In the data rows, 128 means zero.
Some points, one per row:
[110, 133, 101, 135, 135, 133, 107, 147, 114, 95, 132, 116]
[141, 144, 135, 140, 101, 110, 133, 92, 144, 170, 112, 170]
[129, 135, 101, 135, 134, 146, 103, 194, 160, 117, 127, 113]
[160, 126, 158, 135, 131, 119, 165, 100, 136, 119, 132, 129]
[129, 105, 120, 142, 136, 163, 108, 168, 151, 102, 117, 150]
[111, 167, 91, 120, 109, 116, 133, 137, 132, 164, 118, 125]
[112, 133, 125, 99, 117, 114, 172, 125, 116, 130, 124, 100]
[147, 138, 124, 130, 95, 137, 194, 94, 167, 139, 101, 169]
[139, 116, 145, 116, 98, 170, 176, 107, 170, 152, 109, 144]
[112, 216, 90, 104, 65, 74, 202, 45, 123, 194, 138, 54]
[123, 149, 110, 130, 120, 125, 125, 142, 128, 121, 132, 98]
[146, 75, 167, 140, 154, 152, 86, 148, 140, 117, 108, 199]
[155, 177, 109, 159, 160, 63, 90, 95, 101, 94, 192, 68]
[158, 128, 162, 143, 129, 114, 161, 64, 135, 134, 131, 153]
[101, 166, 115, 105, 118, 80, 155, 99, 94, 143, 138, 83]
[83, 75, 127, 121, 177, 157, 55, 200, 87, 90, 122, 159]
[133, 143, 124, 143, 143, 100, 104, 123, 115, 125, 146, 112]
[115, 122, 119, 117, 106, 146, 150, 134, 149, 176, 81, 187]
[121, 125, 100, 131, 153, 121, 91, 180, 120, 90, 153, 89]
[119, 141, 108, 140, 127, 134, 114, 128, 115, 120, 138, 95]
[131, 139, 97, 129, 137, 111, 141, 141, 126, 105, 135, 122]
[126, 139, 129, 122, 125, 94, 122, 106, 102, 153, 128, 141]
[108, 150, 117, 115, 119, 112, 110, 114, 110, 152, 133, 130]
[149, 96, 151, 140, 123, 175, 149, 116, 149, 121, 115, 135]
[152, 122, 128, 139, 121, 153, 143, 141, 167, 117, 110, 144]
[138, 100, 167, 126, 144, 114, 131, 105, 109, 119, 138, 135]
[151, 191, 98, 132, 54, 113, 234, 73, 188, 182, 94, 128]
[109, 165, 88, 112, 107, 122, 141, 145, 128, 138, 127, 95]
[115, 139, 137, 115, 113, 105, 153, 86, 104, 152, 113, 134]
[137, 207, 86, 144, 111, 67, 123, 93, 120, 150, 167, 75]
[143, 140, 135, 143, 153, 93, 103, 112, 108, 123, 158, 111]
[133, 136, 130, 115, 135, 91, 141, 104, 98, 117, 149, 104]
[146, 112, 162, 124, 110, 130, 187, 76, 139, 148, 125, 127]
[145, 121, 135, 132, 110, 161, 151, 126, 168, 135, 106, 166]
[100, 77, 108, 110, 170, 133, 78, 222, 104, 114, 123, 134]
[125, 171, 111, 120, 96, 128, 152, 99, 136, 170, 141, 79]
[152, 115, 152, 134, 102, 168, 172, 117, 178, 146, 94, 163]
[94, 52, 147, 124, 172, 170, 82, 191, 95, 77, 102, 195]
[144, 112, 134, 148, 139, 126, 95, 131, 134, 121, 125, 165]
[104, 70, 143, 128, 189, 164, 69, 195, 101, 72, 132, 147]
[130, 165, 118, 135, 132, 78, 113, 89, 93, 123, 158, 97]
[124, 94, 151, 139, 161, 156, 72, 150, 115, 99, 133, 160]
[120, 134, 153, 126, 103, 135, 126, 80, 128, 179, 115, 148]
[123, 76, 175, 124, 114, 162, 137, 100, 145, 173, 85, 217]
[173, 136, 157, 143, 107, 115, 201, 64, 156, 128, 118, 157]
[135, 176, 100, 140, 111, 76, 119, 83, 112, 138, 157, 106]
[101, 100, 120, 118, 163, 113, 109, 157, 73, 68, 146, 110]
[118, 137, 125, 122, 151, 81, 125, 90, 60, 88, 179, 62]
[162, 164, 97, 137, 143, 79, 138, 123, 126, 89, 171, 71]
[137, 143, 106, 133, 114, 147, 133, 163, 168, 128, 124, 105]
[128, 85, 164, 134, 138, 163, 116, 134, 127, 109, 95, 191]
[149, 172, 80, 157, 95, 95, 108, 115, 148, 148, 132, 140]
[173, 176, 123, 137, 96, 90, 199, 77, 155, 135, 144, 84]
[130, 63, 153, 109, 175, 138, 113, 191, 100, 74, 132, 133]
[105, 103, 117, 124, 125, 195, 104, 208, 159, 125, 95, 137]
[138, 81, 159, 129, 116, 199, 142, 155, 182, 144, 75, 205]
[109, 91, 119, 120, 127, 199, 116, 215, 178, 137, 79, 178]
[130, 190, 111, 124, 70, 103, 192, 59, 150, 198, 107, 126]
[117, 99, 141, 120, 101, 217, 130, 146, 178, 173, 78, 195]
[163, 118, 166, 138, 123, 135, 159, 85, 151, 134, 124, 148]
[123, 108, 156, 122, 121, 155, 126, 116, 131, 144, 112, 150]
[168, 165, 126, 118, 105, 90, 204, 61, 134, 117, 159, 63]
[170, 144, 128, 150, 79, 137, 160, 81, 191, 174, 97, 188]
[149, 174, 117, 124, 145, 30, 143, 75, 70, 109, 193, 41]
[105, 138, 122, 117, 158, 81, 80, 129, 61, 106, 178, 70]
[142, 113, 133, 131, 114, 149, 152, 146, 167, 151, 98, 165]
[102, 151, 117, 113, 107, 133, 128, 120, 126, 170, 114, 127]
[152, 180, 93, 136, 96, 87, 205, 86, 153, 135, 132, 99]
[117, 127, 138, 116, 142, 113, 126, 120, 100, 120, 145, 98]
[152, 116, 150, 155, 145, 141, 115, 111, 137, 104, 141, 135]
[112, 108, 150, 121, 99, 180, 123, 134, 159, 176, 80, 194]
[125, 123, 152, 126, 137, 120, 116, 108, 101, 117, 134, 130]
[139, 121, 108, 128, 110, 139, 168, 135, 162, 129, 102, 160]
[117, 108, 128, 135, 153, 155, 93, 161, 114, 98, 139, 112]
[155, 144, 139, 141, 94, 147, 164, 97, 184, 182, 113, 155]
[118, 126, 121, 140, 195, 74, 43, 144, 54, 71, 189, 87]
[132, 149, 94, 123, 100, 131, 174, 151, 160, 141, 101, 127]
[133, 174, 129, 117, 111, 73, 167, 57, 97, 130, 151, 82]
[129, 158, 106, 134, 128, 103, 118, 119, 105, 102, 159, 83]
[131, 77, 168, 122, 124, 179, 162, 125, 156, 145, 98, 171]
[152, 129, 151, 124, 75, 169, 206, 91, 192, 162, 79, 175]
[94, 112, 141, 96, 138, 117, 144, 128, 88, 126, 122, 123]
[120, 131, 103, 123, 117, 142, 127, 176, 145, 131, 108, 124]
[148, 129, 136, 141, 111, 150, 155, 121, 165, 138, 112, 154]
[117, 130, 131, 118, 126, 130, 132, 129, 116, 116, 130, 113]
[120, 178, 93, 128, 103, 108, 138, 135, 138, 159, 127, 96]
[136, 205, 91, 136, 109, 52, 156, 61, 94, 116, 176, 39]
[161, 122, 166, 141, 114, 141, 164, 70, 153, 131, 126, 146]
[129, 147, 105, 118, 128, 92, 151, 137, 120, 127, 142, 85]
[129, 126, 126, 126, 99, 166, 137, 141, 167, 161, 92, 164]
[133, 185, 92, 137, 114, 87, 130, 121, 127, 130, 158, 72]
[149, 144, 152, 131, 106, 119, 161, 72, 133, 142, 124, 133]
[146, 130, 133, 135, 130, 134, 160, 132, 156, 123, 128, 115]
[145, 159, 118, 139, 134, 100, 119, 126, 126, 113, 161, 80]
[73, 95, 152, 101, 186, 92, 58, 131, 18, 98, 163, 96]
[133, 198, 89, 125, 72, 100, 189, 89, 159, 176, 112, 109]
[159, 160, 114, 134, 114, 100, 169, 94, 140, 115, 145, 101]
[121, 136, 116, 138, 166, 102, 90, 134, 76, 78, 176, 51]
[85, 135, 101, 123, 153, 126, 76, 166, 76, 104, 154, 65]
[102, 28, 145, 107, 159, 219, 81, 247, 155, 107, 78, 207]
[146, 159, 91, 136, 130, 85, 143, 121, 123, 91, 162, 59]
[119, 115, 139, 110, 107, 155, 144, 125, 146, 154, 102, 162]
Here are 16 more points, each followed by its number:
[137, 120, 151, 143, 123, 149, 106, 122, 140, 135, 129, 145] 0
[114, 164, 95, 123, 134, 105, 117, 144, 104, 110, 169, 37] 1
[153, 187, 101, 142, 93, 79, 153, 75, 144, 162, 146, 109] 2
[131, 190, 80, 128, 122, 65, 141, 118, 119, 137, 161, 60] 3
[88, 97, 130, 98, 150, 130, 120, 163, 100, 125, 118, 137] 4
[123, 95, 144, 149, 191, 164, 27, 213, 120, 78, 168, 113] 5
[106, 99, 135, 115, 133, 164, 125, 146, 114, 114, 126, 109] 6
[90, 145, 101, 111, 175, 68, 70, 141, 30, 83, 183, 58] 7
[147, 156, 126, 119, 114, 88, 165, 87, 117, 136, 143, 102] 8
[115, 93, 144, 125, 139, 180, 86, 176, 140, 130, 113, 170] 9
[134, 141, 120, 135, 186, 83, 92, 141, 76, 62, 190, 57] 10
[143, 141, 133, 133, 128, 109, 146, 113, 134, 130, 141, 110] 11
[143, 120, 145, 119, 70, 200, 190, 107, 194, 179, 81, 170] 12
[100, 117, 114, 122, 168, 93, 59, 158, 60, 106, 158, 108] 13
[181, 163, 155, 136, 66, 126, 224, 30, 183, 172, 103, 162] 14
[146, 132, 149, 128, 123, 109, 171, 80, 129, 147, 150, 102] 15
Which of these numbered points is nearest to each point below, ignoring the 2 directions in which the first points spread most? Its number follows each.
[75, 65, 133, 92, 165, 153, 87, 208, 88, 109, 111, 144] > 4
[145, 123, 103, 152, 140, 115, 74, 156, 138, 112, 141, 146] > 2
[133, 93, 172, 145, 139, 171, 87, 120, 141, 127, 124, 166] > 0
[117, 149, 76, 126, 136, 97, 120, 172, 112, 111, 135, 100] > 3
[97, 127, 110, 96, 156, 81, 131, 137, 63, 107, 148, 88] > 4
[128, 137, 123, 128, 137, 128, 116, 127, 116, 116, 163, 70] > 12
[176, 143, 144, 136, 109, 130, 189, 102, 167, 122, 122, 121] > 10
[162, 137, 156, 136, 115, 115, 173, 77, 143, 124, 125, 142] > 14
[143, 176, 94, 125, 69, 146, 200, 125, 178, 158, 108, 81] > 1
[116, 133, 117, 126, 122, 153, 127, 161, 139, 124, 121, 105] > 1
[155, 174, 143, 137, 114, 65, 159, 41, 102, 125, 161, 84] > 14
[132, 104, 121, 144, 162, 157, 70, 196, 139, 83, 142, 120] > 5
[120, 117, 145, 113, 107, 156, 156, 110, 140, 149, 87, 178] > 7
[145, 152, 129, 126, 71, 163, 197, 87, 187, 182, 92, 148] > 12
[111, 97, 162, 144, 177, 130, 48, 155, 91, 103, 155, 115] > 0
[164, 128, 152, 134, 114, 120, 186, 79, 143, 124, 121, 155] > 14
[111, 141, 113, 130, 106, 128, 143, 116, 128, 139, 104, 140] > 7
[89, 143, 124, 95, 148, 72, 150, 111, 54, 109, 156, 57] > 4
[107, 126, 112, 117, 130, 162, 114, 168, 126, 125, 137, 74] > 1
[118, 132, 124, 128, 139, 124, 97, 143, 119, 129, 149, 108] > 9
[129, 130, 140, 132, 101, 132, 132, 96, 145, 178, 107, 166] > 13
[123, 87, 156, 146, 177, 150, 46, 168, 117, 105, 149, 145] > 0
[134, 163, 122, 130, 106, 98, 130, 88, 124, 165, 130, 132] > 13
[136, 167, 119, 138, 102, 130, 138, 106, 144, 154, 136, 106] > 9
[143, 167, 126, 155, 149, 68, 89, 87, 87, 117, 182, 77] > 0
[129, 160, 106, 111, 159, 37, 126, 96, 70, 112, 187, 63] > 8
[82, 81, 121, 130, 179, 166, 44, 199, 81, 82, 141, 109] > 12
[100, 104, 137, 107, 173, 112, 95, 150, 60, 81, 169, 62] > 6
[107, 137, 134, 111, 127, 125, 132, 127, 114, 147, 124, 126] > 7
[123, 122, 125, 107, 114, 152, 179, 128, 140, 130, 114, 96] > 6
[94, 116, 117, 131, 149, 132, 62, 159, 96, 140, 124, 152] > 13
[114, 101, 146, 142, 189, 117, 43, 159, 82, 92, 161, 114] > 0
[138, 85, 167, 124, 124, 169, 165, 109, 153, 136, 109, 148] > 15
[155, 73, 160, 137, 117, 213, 160, 156, 200, 122, 68, 215] > 10
[86, 87, 120, 83, 144, 156, 142, 198, 122, 126, 104, 134] > 4
[131, 110, 102, 115, 128, 157, 164, 181, 151, 108, 107, 95] > 1
[95, 46, 160, 109, 159, 190, 102, 183, 114, 109, 112, 156] > 6
[100, 138, 109, 127, 132, 118, 113, 130, 100, 117, 135, 108] > 7
[79, 121, 112, 95, 168, 95, 90, 174, 62, 97, 163, 68] > 4
[93, 70, 137, 125, 152, 184, 85, 195, 119, 103, 97, 182] > 7
[102, 125, 130, 107, 159, 102, 107, 130, 56, 96, 168, 56] > 6
[93, 117, 107, 128, 181, 129, 37, 204, 73, 76, 176, 60] > 1
[175, 177, 120, 141, 121, 80, 173, 80, 132, 110, 157, 79] > 10
[132, 127, 110, 142, 162, 123, 61, 183, 116, 81, 166, 94] > 5
[140, 102, 154, 131, 107, 183, 158, 132, 182, 153, 93, 181] > 11
[149, 140, 117, 149, 135, 96, 82, 130, 133, 139, 141, 151] > 2
[108, 154, 116, 98, 100, 97, 172, 98, 112, 165, 117, 110] > 4
[131, 87, 167, 129, 166, 121, 114, 118, 97, 99, 163, 97] > 15
[152, 160, 93, 151, 141, 108, 111, 141, 138, 85, 160, 77] > 5
[125, 109, 141, 125, 155, 134, 93, 149, 115, 105, 153, 114] > 11
[77, 101, 125, 93, 155, 144, 111, 181, 90, 107, 120, 112] > 4
[139, 147, 106, 132, 110, 151, 150, 130, 155, 128, 134, 88] > 1
[125, 94, 158, 121, 165, 127, 108, 135, 100, 99, 156, 109] > 15
[132, 79, 164, 121, 106, 199, 160, 133, 160, 155, 77, 174] > 6
[123, 105, 158, 120, 168, 105, 122, 113, 88, 107, 159, 106] > 15
[141, 114, 159, 139, 84, 191, 152, 88, 186, 176, 88, 192] > 0
[129, 78, 170, 124, 145, 151, 134, 117, 105, 106, 130, 121] > 15
[136, 162, 114, 121, 94, 134, 173, 99, 146, 149, 136, 79] > 12
[143, 121, 139, 117, 118, 123, 170, 107, 137, 131, 118, 138] > 8
[126, 148, 92, 139, 160, 103, 63, 170, 106, 78, 182, 64] > 5
[127, 184, 107, 131, 110, 97, 121, 98, 118, 155, 156, 81] > 9
[119, 134, 117, 102, 93, 139, 203, 133, 171, 168, 93, 132] > 4
[126, 165, 97, 124, 134, 62, 112, 102, 80, 129, 163, 89] > 13
[112, 83, 124, 136, 137, 222, 95, 215, 172, 128, 93, 165] > 1
[130, 127, 128, 125, 138, 113, 126, 137, 118, 121, 140, 110] > 11
[174, 126, 164, 159, 146, 147, 115, 113, 165, 118, 155, 133] > 5
[176, 185, 134, 139, 106, 57, 195, 35, 126, 134, 158, 86] > 14
[112, 126, 125, 103, 110, 133, 159, 133, 133, 152, 106, 138] > 4
[127, 111, 125, 107, 133, 142, 157, 140, 129, 99, 133, 86] > 6
[155, 148, 145, 154, 142, 104, 107, 93, 125, 124, 169, 99] > 0
[151, 147, 146, 152, 145, 94, 102, 93, 120, 120, 174, 90] > 0
[111, 125, 117, 123, 153, 132, 93, 163, 101, 96, 151, 93] > 12
[108, 53, 157, 136, 216, 155, 0, 218, 84, 59, 153, 152] > 0
[127, 145, 129, 117, 120, 102, 160, 90, 107, 121, 138, 109] > 8
[109, 125, 129, 112, 133, 122, 133, 129, 105, 119, 125, 126] > 7
[140, 149, 125, 125, 114, 119, 152, 116, 139, 132, 135, 110] > 11
[113, 133, 119, 123, 144, 111, 94, 145, 105, 115, 148, 106] > 9
[162, 126, 148, 136, 114, 142, 174, 110, 171, 128, 113, 144] > 10
[143, 171, 101, 136, 88, 121, 177, 85, 144, 143, 138, 77] > 12
[149, 170, 104, 143, 106, 126, 137, 123, 159, 133, 145, 91] > 5
[101, 75, 144, 122, 131, 172, 87, 178, 130, 156, 87, 198] > 13
[123, 177, 91, 144, 129, 92, 110, 101, 97, 115, 169, 59] > 9
[143, 149, 133, 131, 71, 158, 186, 99, 186, 185, 81, 169] > 9
[137, 152, 126, 110, 104, 109, 189, 81, 126, 127, 139, 88] > 6
[86, 92, 126, 120, 163, 149, 80, 189, 99, 107, 113, 157] > 7
[158, 113, 131, 135, 132, 162, 152, 153, 171, 106, 111, 149] > 10
[140, 150, 120, 135, 132, 101, 135, 113, 121, 110, 146, 109] > 11
[98, 92, 134, 126, 128, 169, 75, 173, 128, 160, 85, 202] > 13
[124, 127, 130, 135, 115, 125, 113, 115, 134, 167, 117, 158] > 13
[139, 120, 127, 146, 124, 167, 110, 153, 159, 118, 125, 140] > 5
[149, 78, 138, 152, 113, 198, 104, 165, 200, 144, 72, 240] > 2
[168, 152, 151, 132, 90, 123, 214, 54, 169, 155, 112, 154] > 14
[135, 82, 164, 127, 129, 174, 148, 139, 156, 145, 105, 166] > 15
[115, 133, 128, 110, 154, 89, 112, 118, 81, 108, 169, 84] > 8
[144, 130, 149, 152, 102, 161, 121, 113, 171, 162, 106, 174] > 0
[154, 123, 158, 135, 107, 129, 172, 82, 149, 139, 107, 164] > 14
[146, 138, 126, 133, 104, 148, 156, 115, 160, 130, 125, 120] > 12
[86, 98, 145, 119, 154, 115, 49, 141, 75, 142, 134, 146] > 13
[119, 100, 121, 116, 147, 130, 131, 162, 113, 85, 135, 93] > 6
[123, 122, 137, 124, 101, 171, 151, 140, 167, 157, 88, 167] > 9
[151, 133, 162, 140, 88, 144, 151, 70, 163, 180, 101, 176] > 0
[109, 122, 128, 104, 143, 123, 123, 137, 97, 95, 145, 92] > 6
[134, 117, 142, 141, 97, 200, 138, 124, 183, 166, 88, 176] > 9
[187, 138, 165, 164, 111, 148, 160, 87, 194, 149, 133, 144] > 5
[127, 127, 135, 123, 99, 151, 158, 109, 151, 147, 93, 170] > 7
[146, 162, 147, 124, 85, 98, 192, 27, 134, 175, 135, 110] > 15
[115, 134, 103, 152, 162, 132, 55, 169, 106, 91, 163, 87] > 5
[112, 135, 133, 129, 148, 117, 85, 133, 92, 121, 158, 90] > 9
[98, 65, 149, 111, 140, 197, 112, 187, 133, 102, 91, 173] > 6
[108, 53, 163, 114, 153, 178, 105, 183, 128, 110, 98, 180] > 8
Now 16 new points, numbered from 0 again:
[148, 170, 140, 130, 116, 79, 166, 50, 108, 133, 163, 71] 0
[104, 126, 97, 124, 158, 108, 106, 173, 97, 83, 141, 106] 1
[170, 183, 119, 148, 57, 129, 202, 46, 193, 178, 107, 152] 2
[131, 147, 146, 129, 148, 42, 113, 50, 58, 125, 183, 78] 3
[110, 165, 105, 107, 117, 97, 153, 105, 101, 121, 148, 69] 4
[155, 198, 94, 126, 54, 116, 218, 99, 187, 182, 102, 111] 5
[107, 56, 144, 132, 176, 154, 72, 187, 109, 100, 108, 185] 6
[104, 116, 148, 121, 181, 72, 80, 116, 32, 69, 181, 82] 7
[125, 40, 159, 126, 156, 225, 113, 203, 160, 87, 81, 184] 8
[98, 110, 137, 121, 120, 170, 121, 163, 143, 158, 86, 176] 9
[132, 158, 102, 132, 92, 149, 159, 140, 171, 149, 114, 105] 10
[157, 209, 115, 122, 72, 78, 220, 37, 146, 168, 143, 75] 11
[116, 129, 115, 125, 98, 156, 135, 147, 157, 163, 85, 169] 12
[157, 100, 176, 143, 137, 142, 134, 101, 142, 124, 128, 153] 13
[121, 116, 154, 132, 135, 137, 106, 105, 107, 122, 135, 121] 14
[146, 137, 132, 136, 107, 123, 153, 106, 154, 163, 115, 149] 15
Which of these numbered points is nearest to each point below, ignoring the 2 directions in which the first points spread most? Its number follows each.
[138, 142, 111, 141, 103, 176, 139, 158, 180, 156, 106, 126] > 10
[116, 186, 115, 125, 104, 103, 131, 72, 112, 177, 153, 76] > 9
[143, 129, 125, 123, 146, 126, 145, 139, 128, 91, 147, 79] > 8
[96, 96, 157, 132, 160, 150, 42, 148, 84, 107, 153, 103] > 14
[95, 122, 101, 128, 133, 142, 79, 178, 117, 128, 121, 133] > 12
[202, 186, 153, 153, 78, 95, 214, 13, 179, 166, 142, 107] > 13
[137, 138, 113, 137, 100, 196, 141, 155, 193, 164, 101, 142] > 10
[154, 178, 118, 156, 116, 98, 121, 84, 130, 122, 150, 106] > 2
[124, 139, 147, 131, 125, 106, 115, 85, 107, 142, 141, 122] > 14
[148, 130, 133, 156, 86, 175, 168, 103, 192, 147, 72, 204] > 2
[118, 114, 147, 115, 171, 98, 101, 128, 71, 84, 172, 77] > 0
[132, 112, 130, 151, 162, 142, 55, 160, 122, 86, 144, 144] > 2
[138, 123, 161, 131, 116, 108, 125, 57, 120, 159, 125, 157] > 3
[110, 77, 163, 124, 152, 140, 125, 131, 90, 86, 121, 159] > 7
[122, 125, 106, 128, 122, 130, 140, 145, 134, 119, 109, 144] > 1
[81, 119, 120, 110, 150, 151, 89, 164, 101, 144, 132, 115] > 9
[120, 122, 126, 121, 164, 105, 106, 151, 89, 86, 159, 91] > 11
[97, 133, 110, 90, 113, 133, 166, 139, 123, 135, 121, 100] > 4
[139, 161, 121, 120, 114, 98, 177, 97, 131, 130, 138, 98] > 11
[129, 105, 132, 139, 125, 136, 122, 105, 123, 137, 101, 199] > 6
[144, 156, 97, 133, 110, 110, 173, 121, 153, 125, 121, 123] > 1
[97, 121, 110, 95, 160, 93, 133, 158, 70, 87, 150, 58] > 4
[111, 140, 93, 121, 140, 112, 105, 186, 110, 108, 141, 85] > 5
[132, 140, 116, 123, 95, 144, 181, 125, 168, 143, 101, 146] > 1
[137, 89, 143, 122, 142, 172, 145, 161, 154, 96, 109, 135] > 8
[119, 109, 158, 116, 126, 138, 139, 109, 110, 129, 109, 159] > 7
[115, 142, 125, 118, 94, 137, 150, 93, 146, 201, 103, 162] > 9
[133, 114, 169, 132, 87, 174, 141, 83, 166, 176, 104, 161] > 14
[116, 177, 107, 117, 113, 77, 137, 88, 92, 149, 147, 92] > 9
[143, 148, 112, 128, 134, 100, 149, 119, 117, 95, 161, 48] > 8
[178, 145, 152, 153, 133, 100, 138, 72, 149, 141, 146, 137] > 13
[109, 84, 173, 105, 120, 166, 159, 114, 129, 153, 86, 184] > 7
[119, 114, 120, 131, 134, 144, 118, 171, 139, 117, 114, 145] > 1
[114, 188, 72, 106, 94, 112, 172, 138, 142, 167, 116, 101] > 5
[129, 166, 123, 121, 72, 138, 186, 89, 167, 190, 95, 139] > 9
[98, 123, 99, 133, 119, 163, 88, 188, 146, 136, 101, 162] > 12
[108, 59, 131, 132, 124, 221, 116, 213, 190, 133, 50, 240] > 1
[127, 121, 162, 113, 105, 127, 183, 67, 129, 177, 110, 151] > 7
[140, 145, 111, 118, 85, 141, 214, 100, 174, 144, 95, 145] > 1
[100, 125, 91, 137, 138, 141, 53, 188, 119, 123, 122, 151] > 12
[149, 161, 107, 126, 161, 58, 139, 123, 89, 69, 187, 29] > 8
[182, 170, 149, 145, 105, 78, 187, 39, 140, 135, 160, 89] > 13
[102, 46, 188, 126, 142, 184, 77, 130, 122, 154, 83, 225] > 3
[161, 155, 112, 128, 134, 97, 152, 122, 133, 91, 163, 68] > 8
[97, 72, 120, 127, 162, 210, 52, 253, 150, 99, 109, 151] > 10
[133, 139, 161, 127, 111, 95, 152, 39, 110, 170, 136, 128] > 3
[87, 121, 116, 106, 145, 124, 93, 161, 92, 124, 139, 110] > 9
[113, 203, 72, 139, 115, 70, 107, 106, 95, 129, 173, 62] > 12
[136, 136, 122, 134, 132, 109, 122, 121, 125, 137, 133, 132] > 15
[148, 131, 153, 127, 117, 124, 174, 86, 141, 141, 127, 131] > 0
[151, 176, 130, 127, 118, 63, 170, 60, 103, 125, 172, 64] > 0
[142, 127, 131, 136, 132, 113, 142, 106, 120, 114, 126, 147] > 6
[153, 189, 90, 133, 59, 152, 198, 114, 202, 170, 102, 109] > 10
[171, 164, 151, 120, 81, 91, 232, 24, 149, 156, 119, 136] > 7
[94, 112, 131, 99, 117, 157, 136, 153, 130, 141, 102, 138] > 4
[124, 146, 137, 124, 181, 55, 84, 97, 39, 71, 213, 32] > 0
[97, 172, 99, 113, 138, 86, 94, 122, 74, 119, 174, 60] > 9
[175, 146, 139, 141, 81, 153, 214, 67, 187, 150, 104, 132] > 8
[134, 107, 123, 124, 171, 112, 121, 164, 101, 69, 153, 91] > 8
[162, 101, 168, 142, 138, 153, 151, 114, 165, 128, 113, 174] > 13
[135, 104, 157, 122, 156, 93, 125, 105, 88, 105, 153, 125] > 7
[123, 77, 170, 126, 173, 136, 98, 147, 98, 89, 143, 131] > 0
[140, 133, 125, 137, 124, 106, 136, 96, 117, 127, 122, 156] > 6
[121, 53, 145, 139, 186, 148, 65, 179, 101, 79, 119, 192] > 6
[143, 163, 111, 130, 127, 59, 149, 78, 96, 128, 154, 92] > 6
[132, 168, 82, 115, 66, 158, 209, 150, 193, 195, 63, 152] > 5
[121, 152, 97, 129, 117, 121, 137, 134, 132, 119, 131, 114] > 1
[116, 88, 131, 127, 144, 145, 83, 173, 128, 138, 113, 171] > 15
[143, 213, 88, 127, 67, 92, 183, 80, 157, 191, 120, 95] > 12
[137, 152, 120, 113, 67, 149, 204, 105, 183, 173, 91, 143] > 4
[117, 56, 179, 128, 130, 187, 89, 138, 143, 154, 70, 249] > 3
[140, 115, 146, 129, 81, 182, 162, 111, 191, 187, 76, 203] > 15
[103, 157, 104, 105, 126, 98, 131, 131, 102, 125, 161, 59] > 4
[142, 126, 159, 136, 83, 164, 165, 80, 170, 179, 83, 183] > 14
[118, 169, 95, 134, 101, 108, 144, 107, 131, 144, 128, 113] > 12
[113, 113, 112, 133, 175, 110, 43, 181, 89, 98, 161, 105] > 15
[141, 137, 159, 132, 95, 137, 151, 73, 152, 171, 113, 151] > 14
[112, 157, 121, 118, 116, 93, 132, 86, 103, 177, 133, 121] > 9
[101, 113, 99, 129, 171, 116, 63, 192, 89, 71, 156, 98] > 1
[139, 142, 114, 138, 116, 144, 137, 134, 151, 132, 139, 87] > 10
[118, 113, 111, 119, 128, 148, 137, 184, 155, 147, 96, 149] > 5
[75, 78, 148, 115, 160, 144, 42, 167, 77, 139, 121, 158] > 9
[113, 71, 149, 114, 152, 156, 116, 161, 121, 124, 98, 193] > 6
[80, 106, 132, 121, 185, 116, 38, 176, 50, 83, 159, 96] > 9
[120, 172, 91, 118, 90, 107, 155, 118, 139, 173, 109, 116] > 12
[103, 105, 94, 137, 156, 148, 26, 229, 123, 123, 117, 151] > 12
[139, 189, 72, 137, 156, 40, 114, 125, 87, 77, 202, 24] > 1
[116, 73, 144, 144, 136, 205, 73, 180, 162, 115, 83, 222] > 2
[112, 171, 124, 109, 97, 87, 169, 67, 106, 169, 133, 99] > 9
[72, 64, 116, 116, 197, 151, 38, 228, 73, 60, 135, 140] > 1
[151, 126, 171, 145, 127, 122, 143, 68, 134, 134, 139, 130] > 13
[178, 134, 163, 144, 95, 134, 201, 51, 178, 158, 119, 144] > 13
[110, 91, 132, 106, 121, 169, 145, 175, 149, 136, 91, 162] > 4
[106, 142, 109, 109, 145, 108, 120, 155, 97, 110, 151, 70] > 4
[127, 100, 112, 139, 169, 132, 93, 187, 124, 77, 137, 135] > 1
[155, 119, 159, 143, 132, 123, 147, 87, 128, 109, 141, 126] > 13
[112, 107, 144, 116, 148, 137, 107, 150, 97, 101, 132, 125] > 11
[145, 160, 105, 149, 107, 137, 131, 130, 158, 130, 142, 91] > 10
[106, 60, 132, 127, 165, 188, 89, 204, 134, 95, 95, 204] > 1
[133, 168, 100, 132, 124, 78, 124, 102, 113, 145, 152, 104] > 15
[123, 143, 117, 126, 112, 160, 139, 129, 144, 151, 130, 88] > 10
[117, 91, 167, 120, 139, 150, 128, 125, 114, 119, 110, 164] > 7
[105, 146, 125, 119, 115, 98, 95, 102, 99, 173, 132, 129] > 9
[134, 60, 182, 119, 144, 151, 135, 124, 127, 125, 103, 200] > 7
[110, 115, 122, 127, 121, 166, 111, 165, 148, 136, 98, 167] > 12
[150, 136, 128, 128, 118, 97, 156, 86, 128, 147, 126, 145] > 6
[116, 94, 160, 111, 141, 139, 132, 130, 106, 118, 117, 153] > 7
[138, 126, 160, 138, 90, 128, 141, 61, 150, 196, 106, 178] > 3
[108, 97, 126, 123, 108, 188, 120, 171, 166, 166, 70, 211] > 12
[157, 116, 175, 139, 71, 182, 181, 73, 196, 186, 76, 194] > 14
